Each row is where one point has got to under a steady rotation. How many steps took it there?
The counts run from 0 to 246.
[128 116 200 123 130 134 108 158 130 131 158 126 113 174 134 148 136 160
 137 128 176 161 119 177 131 133 149 138 117 105 104 146 141 164 120  65
 151 113 104 125  92 148 175 111 101  92 115  98 161 139 139  98 104]
206
[152 127 109 137 105 147 107 111 167  87 154  84 140 125 165 143 150 114
 123 139 149  90 121 129 107 116 169 137 108 123 114 120 131  91 112  68
 113 182  71  81 128 137 134 149 170 106 131 122 158 113 146 159 145]
71
[148 155 108 120 119 129  80 112 126 131 165  98 123 174 139 197 114 179
 114 140 129 109 102  93 133 119 169  78  85 154 148 107 114 102 118 120
 107 137 136 119 103 164 149 141 145 111 146 144 133 156 110  89 147]
186
[135 126 115 100 106 164  89 128 104 134 164 102 129 172 145 121 141 126
 122  67 115 114  74 126 167 131 157 117  96 171  97 134 105 176 103  74
 125 156 143  98 131 137 117 126 159 110 125  98 158 144 138  91 112]
7
[147 119 134 124 123 154 131 112 163  78 151  96 159 109 167 104 158 124
 135 123 135 131  90 139 115 162 175 159 126 105  94 122 129 145 111  56
 140 171  62  90 148 120 154 121 155  92 136  93 147 123 145 150 123]
69
[126 132 197 141  93 120 112 115 121  95 151 105 110  85  87 150 105 137
 148 112 140 191  95 138 129 134 124 142 166 127 113 113 128 144 113  90
 128 171  99 148 147 133 176  89 113 121 133  97 111 144 134 105  83]
97
[114 104 141 119 103 146 116 111 128 137 165  97 111 126 171 112 132 125
 127 113 130 139 110 115 100 111 156 163 133 115 102 134 125 121 113  53
 111 178  93  76 125 151 123 147 155 120 142  68 179  99 154 151 142]
65
[144 141 101  93  77 147  97  69 138 130 143  61 135 149 169 143 110 131
 127 107 125 121  86 114 151 128 186 148 140 142 123 111 121 135 112 125
 103 151  97  87 130 140 137 154 161  75 135 105 144 144 119 136 158]
231
[146 121 167 149 134 143 106 139 131 143 150 143 117 180 108 151 113 157
 154 117 158 184  96 128 183 139 165 101 107 126 118 141 125 166 116  69
 127 120  94 131 154 111 174  85 107  77 122 106 124 149 118 111 130]
200
[138 131 136 117 111 148  86 100 147 156 158 103 110 131 154 149 132 164
 115 145 231 117 130  90 104 122 179  98 109 106 150 126 136 109 125  82
  92 120 128 101 108 169 140 125 147 120 138 116 116 117 126 113 170]
31
[122 131 120 160  84 130  73 137  89 139 164  93  73 111 162 120 124 127
 114 100 151 123 119 137 138 126 105  96  79 112 104 150 106 129 111  80
 158 127 133 120 101 158 117 135 173 135 112  81 174  94 133 118 120]
163
[144 122 139 132 101 170  90 137 139 103 160  97  85 170 153 128 135 104
 115 126 188 100 128 147 134 118 143  85  87 135 129 127 130 163 121  88
 113 132 105 105  87 138 141 133 188  96  95 101 159 110 152 127 154]
214
[132 143 143 143 131 138  98 108 150 111 143 112 167 175 191 128 137 184
 128 120 145 148 123 119 123 141 201 130  97  80 113 138  93 155 136  87
 170 139 105 130 100 148 171 121 145  95 153 116 128 132 137 118 143]
23
[151 133 153 153  85 126  95 126 131 125 150  76 141  81 105 149 112 169
 165 123 152 164 110 136 116 135 145 155 157 139 116 136 117 122 102  95
 113 134 143 152 170 121 190 123  91  87 123 138 109 155 128  83 128]
91
[107 112 152 116 136 144 102 130 120 120 180 109 163 168 171 144 152 167
 113  89 113 135 107 127 116 136 176 123  98 160  96 122 121 165 121  66
 150 142 114 100 127 155 122 131 121 109 147 101 156 150 129 108  71]
12
[152 132 163 146 101 147  90 105 138 111 147  70 147  88 134 135 116 165
 160 134 133 164 110  88 113 156 168 120 156 157 120 104 106 149 126  98
 115 172 116 149 168 111 194 118 147 124 134 139  69 131 138 118 158]
86
[154 137 137 147  98 148 107 112 122 118 158  92 116  72 146 165  99 151
 167 161 137 133 146  84  87 137 161 105 137 130 140  87  85  94 128  95
 106 141 119 144 158 145 181 128 163 115 139 142  97 126 131 127 149]
84
[149 113 152 110 136 120 112 141 109 133 160  97 118  86  91 161 141 190
 143 143 150 155  82 146 128 176 134  83 128 164 115 125 146 124 132  81
 118 147 137 131 147 121 173  88  95 121 116 137 135 139 119  79 129]
143
[127 134 119  99 103 123 111 117  93 167 168 120 115 158 117 176 104 188
 150 111 170 133  82  93 130 123 160  99  95 121 152 114  99  85 100 105
 116 114 157 127 130 146 139 123 149 108 138  95 124 138 103  85 117]
192
[127 134 175 139  64 114  92 123 119  89 154  87 107 112  80 149 106 110
 121 104 169 154  86 128 140 114 120 133 138 149 115 121 158 115 105 106
 110 196  95 117 127 123 159  93 152 142 124  87 121 129 136 110 106]
99
[123 104 146 164 106 121 101 133 112 108 169 120 112  98 160 104 132 141
  81 103 105 121 112 104 116 131 126 116  93 158  94 139 142 157 108  72
 126 203 109  76 124 119 137 149 162 128 121  92 138 127 146 141 175]
116
[153 144 145 174  84 129  86 139 130  82 148 104  70 104  78 164  99  98
 129 120 140 147 113 137 135 105 108 120 118 126 128 130 129  96  95  96
 109 169 104 152 147 141 165  95 151 101 122 105 147 140 133 107 113]
101
[126 127 144 133  72 114 103 166  80 131 166  99 116 145 116 168 106 126
 152 101 138 117  70 163 186 125 129 102  88 159  90 133 122  98 111  95
 122 157 117 106 106 100 156 113 156 147 101 121 138 125 132 104 109]
151
[142 168 112  86  99 133 112  86 108 110 159 104 103 112 169 167 118 154
 103 116 129  85  81 106 159 138 171 102  95 113 113  97 109 108 116 116
 131 133 117  79  98 157 134 121 162 124 151 118 129 159 117 119 117]
180
[131 138 157 181 107 137 105 167 122 103 159 140  68 114  94 148 112 125
 131 115  86 115  99 122 110 119 101 148 134 103 124 143 107 135  75  56
 127 168 130 149 116 145 162 148 141 114 135 106 154 122 140  97 118]
107
[139 131 147 145  77 139  83 106 139 128 137  63 154 107 127 132 116 152
 151 133 149 149 100  80 131 141 168 127 154 170 116 118 115 139 118 105
  92 175 122 118 155 105 181 131 151 138 131 139  67 128 132 113 170]
87
[112 137 157 160  87  99  69 163 103 148 170  96  80 156 120 175 114 132
 109 111 117 127 106 142 135 122 110  90 101 164 112 145 128 130 113  79
 129 155  93 124  70 132 123 150 140 140 106 117 148  89 127 118 108]
157
[131 123 160 122  81 123 106 152  77 120 149  98 124 135 118 148 117 143
 149 102 136 142  65 174 186 146 135 113 100 157  84 136 128 129 116  93
 130 164 123 108 117  95 172  97 143 149 106 111 128 134 142 100 121]
150
[123 126 142 121 139 130 103 113 145 111 163 122 136 151 157 152 143 177
 108  86 136 150 103 124 128 174 191 113  93 111 125 137 103 158 132  86
 167 150  82 111 137 136 112 106 144  52 137  90 121 140 134 149  99]
17
[157 144 159 174  98 135  87 153 141  73 138 109  88 103  84 153 119 117
 133 116 126 160 118 154 128 116 108 124 120 125 127 140 116 120  97  81
 137 175 114 165 157 139 174  85 141  88 120 109 153 156 142  99 118]
102
[145 128 151 120 114 114 106 155  72 154 160 120  57  99 105 190  97 154
 160 131 104 155 103 155 167 140 134  96 111 141 107 124 104  97 120  78
 115 150 126 119 134 121 173  98 125 117 119 124 145 145 129 111 137]
147
[135 130 154 106  70 150 112 129 105 116 169 101  66 143 106 170  82 124
 146 117 164 135 110 143 126 109 127 134 124 135 156 104 101 119  95 114
  97 134 133 135 120 139 147 137 169  52  96  72 160 137 131 107 121]
49
[137 147 129 107 100 135 109 119 155 127 148  78 109 100 141 161 119 157
 129 139 133  91 107 113  87 145 179 161 139 105 137 125  93  91 106  91
 109 168 118  98  92 146 141 173 166 107 142 141 122  97 149 142 164]
77
[119 140 187 149  81 113 108 124 112 113 148 109  85  78  90 172  86 144
 153 130 130 174 113 132 122 118 120 143 165 116 120 107 117 111 108  87
 120 152 107 150 146 146 185 103 108 119 136 111 123 147 122 107  85]
96
[133 129 142 168 120 148  80 130 105 115 153 108 116 106 192  96 148 151
 116 111 111 144 118 122 139 150 130  88 102 111  68 133 111 194 134  63
 174 130 111 138 116 148 158 115 136 140 122 102 154 120 123 106 112]
166
[135 142 113 121  98  82 102  86 131 118 161  80 111  83 147 149 113 180
  95 150 130 120  72  96 111 152 135 101 125 122 136 128 153  98 117 114
 129 174  80  84  89 147 152 153 145 135 144 107 120 109 102 142 166]
128
[124 125 169 133  58 113  92 122 115 130 149  55 153 107 111 152  96 151
 136 119 179 161 108 125 113 106 139 160 151 159 102 130 142 102 112 100
  99 170 143 115 135 134 179 128 112 141 140 114 113 141 133  85 126]
93
[142 104 113 146 102 152  94 135 146 145 171 100  99 157 131 133 128 110
 129 106 144 131 108 116  97 108 133 146 128 143 139 144 128 125  82  52
  91 154  96 115 144 142 106 164 141  70 116  80 192 102 118 123 136]
60
[146 136 148 109  73 165 108 109 123 133 143 117  93 126 136 157  92 128
 150 135 195 109 103 107 165 107 176 132 125 102 118 101 111 121 107  99
  76 107 130  83 127 134 180 121 159 105 126 110 110 145 126 112 165]
37
[143 116 149 112 104 115 101 140  72 172 159 110  63 108 102 180 105 155
 146 129 124 139 100 145 152 121 131  89 106 163 110 129 118  82 128  85
  92 156 135 103 131 130 157 102 133 143 125 126 143 137 128 117 152]
146
[127 143 122  92 102 147  98  83 148 128 152  61 155 166 142 177 117 145
 146 137 143 126 101 105  96 101 178 143 144 146 136  97 130  93 117 102
 107 160 100 123 110 176 152 142 143 123 161 113 171 123 118 106 113]
237
